(in the rows, 128 means zero)
Rotation paths and how fast each direction turns (degrees each step):
Each turn is a multiple of 5 degrees from 10 to 175, or 0.
Each row of a path follows its step; steps can be skipped.
Rotation 1:
step 1: [132 117 131 118 138 130 133 138 136 132 119 131 137 131 129 119 125 120
 126 114 137 111 129 127 123 119 127 129 137 131 135 134 141 129 129 134
 131 127 127 113 126 125 133 122 128 135 123 128 127 133 124 133 113 126
 129 128 122 137 137 126 129]
step 5: [136 119 126 142 131 122 129 134 128 114 125 124 126 130 125 129 124 132
 129 125 131 122 119 137 126 127 126 128 133 127 134 131 139 120 127 125
 131 149 145 131 124 141 115 132 135 131 121 133 133 127 125 119 118 123
 132 129 124 135 119 130 128]
step 7: [119 133 125 126 136 132 119 128 134 126 125 134 128 121 127 128 121 130
 123 127 129 135 125 118 123 128 133 127 132 136 129 129 121 139 128 140
 120 132 140 136 123 146 122 138 115 132 118 123 140 124 131 117 119 134
 128 124 133 133 131 131 116]
step 9: [129 127 128 124 127 133 130 119 122 129 126 130 134 137 131 136 123 112
 122 129 127 143 134 138 124 118 124 118 134 132 115 124 121 134 122 127
 128 142 140 123 134 131 126 129 122 131 118 125 134 141 124 128 121 120
 135 133 118 126 127 123 120]
step 10: [113 121 127 137 137 131 124 137 123 124 129 124 131 125 134 116 127 132
 134 123 129 119 131 129 131 137 126 137 134 142 120 127 147 126 135 125
 131 138 137 122 123 133 119 132 132 132 124 141 134 129 128 127 112 127
 131 130 128 130 125 134 122]
step 11: [127 122 129 133 134 127 115 127 124 127 141 141 131 120 114 128 113 133
 125 116 124 137 137 132 128 122 124 126 132 137 134 118 124 117 118 135
 129 122 136 132 143 127 126 123 122 131 122 129 116 134 128 132 127 130
 125 132 128 124 129 126 122]
step 21: [139 119 125 116 130 142 129 123 127 116 133 123 128 127 129 126 119 123
 122 128 129 116 134 136 133 132 122 117 135 121 135 124 128 130 123 129
 121 135 130 125 132 144 121 140 124 121 132 123 134 126 137 113 124 133
 134 129 118 121 126 133 125]
step 24: [131 129 125 126 146 132 120 140 138 118 131 134 128 120 127 125 129 138
 133 122 127 131 129 129 136 137 114 131 133 126 140 122 123 128 131 132
 116 128 121 117 140 130 131 131 138 129 130 141 122 136 133 132 116 134
 129 132 126 123 134 133 126]
Speeds:
[130 131 129 128 126 126 126 130 127 125 127 129 126 127 125 130 123 130
 127 128 128 129 128 126 129 129 127 126 127 128 127 127 130 125 130 126
 129 126 129 130 130 126 127 125 130 128 127 129 129 130 127 127 130 125
 128 126 126 127 127 129 130]	130
[126 128 127 131 128 128 128 127 127 126 126 127 131 129 128 129 128 131
 128 131 128 125 127 127 130 130 127 127 129 130 127 128 127 127 129 128
 128 128 130 128 126 129 126 128 128 129 129 126 130 124 130 133 130 128
 129 129 130 130 124 127 126]	140
[129 128 127 131 129 126 130 128 124 125 124 126 131 131 131 130 129 128
 125 127 127 131 128 127 130 127 127 131 127 127 128 127 128 129 128 129
 129 129 129 125 127 128 127 127 128 130 130 128 126 128 124 126 127 126
 128 128 126 128 129 128 130]	80
[128 127 129 128 129 127 128 128 128 127 129 132 130 126 126 130 130 132
 128 129 128 129 131 128 131 128 128 127 125 124 128 128 126 127 130 128
 126 128 127 128 126 127 130 128 123 128 129 129 130 128 130 126 129 131
 129 128 125 129 128 130 128]	85
[128 128 129 128 130 129 129 127 127 128 126 127 126 128 127 130 127 129
 128 128 129 127 127 129 129 130 128 127 128 130 126 133 127 131 130 128
 126 125 127 129 128 129 129 129 125 126 126 127 126 125 126 130 128 126
 132 129 123 128 132 128 129]	60
[130 129 129 129 129 128 128 129 128 131 125 127 126 129 130 128 128 130
 132 128 128 129 125 128 128 127 125 130 128 127 124 127 124 130 130 126
 125 130 129 128 130 126 129 125 128 126 129 128 128 131 129 127 127 130
 130 129 128 127 125 128 126]	70
